Each path below is one point turned by a fixed rotation once a step. After each direction that follows a path, write how fast that rotation turns it, in degrees each step (0 if it stays still).
Each turn is a multiple of 5 degrees from 10 to 175, or 0.
Each row of a path follows its step; steps can be skipped.
path 1
step 0: [ 13   2  29  -3  12 -15  11  -1  -3   3 -31  -4 -19 -17 -12  12  -1  -5
   6  10  -9  -7 -10  -4  21 -17 -19   3 -25  19  -6   6   8  -5  19   5
   3 -29  33 -24  28 -29   3   3 -10  -6   4  -8  -5  12  -4  16 -30   6
   9 -28]
step 1: [ -8 -33  15 -13  36 -12  -5  -8 -14   6  11  -7  -9 -11   9 -24   0  -8
   0  17   8  12   5  12   6  -2   3  -2   4   0  13  27 -24 -33  38   7
  13 -10  -4  19   3 -26  -3   9  18 -18  18 -17   2  17  -9   1   9 -17
   8 -20]
step 2: [  1  -9  -2  -6   9   5 -19 -22  -9  31  -5 -19 -31   1  21 -41 -25  -9
 -10  -6  -9 -18 -25  11  -9  19   4  -5 -28   6  14   5  13   3  15   0
  21  -9 -11 -13  19  20   2  13  -2  17  -2  19  -2  18  18  12   7 -12
  -6 -14]
step 3: [  7  14   0   1  32 -13  11  25 -17  21  -6   9  -9 -15  -7 -12   9  -7
 -26   9 -21 -14  -7  32  12  -4   3 -29 -20  -1  16  -1  14  -6  -1  -7
 -11   0  33 -22   7 -16  30  -5   4   8  26   1 -24   2  22   7   0  -3
  17   1]
step 4: [-10  -5 -21  16  14  11  13  19   0  27   2   6 -12  -4   0   9 -28 -13
  34   9   5  15  10  16   1 -18  -3   8   3   7   9  34  22   1  20  13
  -2 -25  19  -2   6  -6   7   3  12  -9  31 -15   1  43  -1   3  -1  -5
   1 -24]
step 5: [-19 -28   8 -15  13  20 -10  -5   4  16 -23  -8  -8 -17   1 -33 -20   5
  10  -6  12 -18   9   8  22 -38  -4   5 -24   3 -11  -5   1 -21  21  13
  21   0  16 -19  14  -2   5  10  -3  -8 -15 -12  27   4  30  10   8  -7
  11  -3]
step 6: [ -1  11  20   0  11   0   4 -10 -13  18  -2 -26 -43 -10  -1 -26 -19 -23
 -12  17 -14  -6   6  10  14   8 -21 -14  -5  17  18 -17  -3   8  15  -7
   5 -12  -1 -12   4 -48  14 -17  14 -29  -8  -2 -15   5   4 -10   8  -8
   1   1]
step 7: [ 10   0   5   4  34  16   4  12 -15  14  -8 -12   1 -28  29  -4 -15   2
   6  10 -34   2 -15   2   5  12  14  -5   0  25  17  19  10 -23  32   2
 -17  -1   6 -19  -5  -7 -11  13  24  23  -1   7  -5  27  -8  -2   6  18
   6 -26]
step 8: [  9   5  16  -4  20   4  -3   6 -15   5   2 -19  12  -9  18 -29   4  -7
  15   4  -4  -8 -21  29   2   6  -6  10  -3  -8 -12   5  37  -5  29  -4
  11 -12  16  -2  18  17   9   6 -14 -23  32 -13  16  15  35   4  -9 -19
  26  -2]
step 9: [-15  13  -4  -1  22  -9  -8  -8  -7   3 -27 -12 -24   4   7  -4  -5 -28
 -11   9  25 -10   6  18   7 -22  12  -5  -8   7  -5 -15   2   2  27  11
   3 -21  -3 -16  19 -23  39 -15 -10  27  19 -25  -7  29  -3  14   0  -5
  -4  -8]
[ 5 -4 -2 -1 -4 -3 -1 -2 -9  4 -7 -7  3 -3 -3  0  0 12  2 -2  0 -3  3 -6
  3 -3 -2  4 -2 -3  1  2  5  3  2 -6 -3  2 -2  3  1  1  2  2  4  2 -1  4
  1 -3  9  5 -7  0 -3  1] -> 135
[ -4  -4   2  -4  -3  -5  -4   1   7   2   3  -6  -3   1   3   0  -2  -2
  -5   3   3  -6   2  -6   3  -3  -1   1   0   4   4   1  -6  -5   6  -4
   5   4   1   5  -4  -2   3  -1  -4  -1  -5   1   1   1  -2   3   2  -8
 -11   5] -> 85
[ 5  4  4  3 -1  2  4 -1 -2  0 -3 -9  8 -5  6  0 -3 -2  6 -2  1  0  2 -1
 -1 -4 -2 -3  1  5 -6 -9 -1 -1  5 -3 -2  1 -1 -6 -5  0 -1  3  0 -7  2 -1
  2  2 -3 -6  3  6 -6  5] -> 40
[ -2  -9 -10   3   5  -3   1   3  -3   3  -2   2   1   0  -4  -1   2   0
   4  -2   0   2   0  -2   4   5   3   5   7   6   2   4  -5   5   8   1
  -2  -1  -6  -4   1   6   1  -6  -2  -2  -3   0  -4   4  -4  -1   5   5
   0   5] -> 130
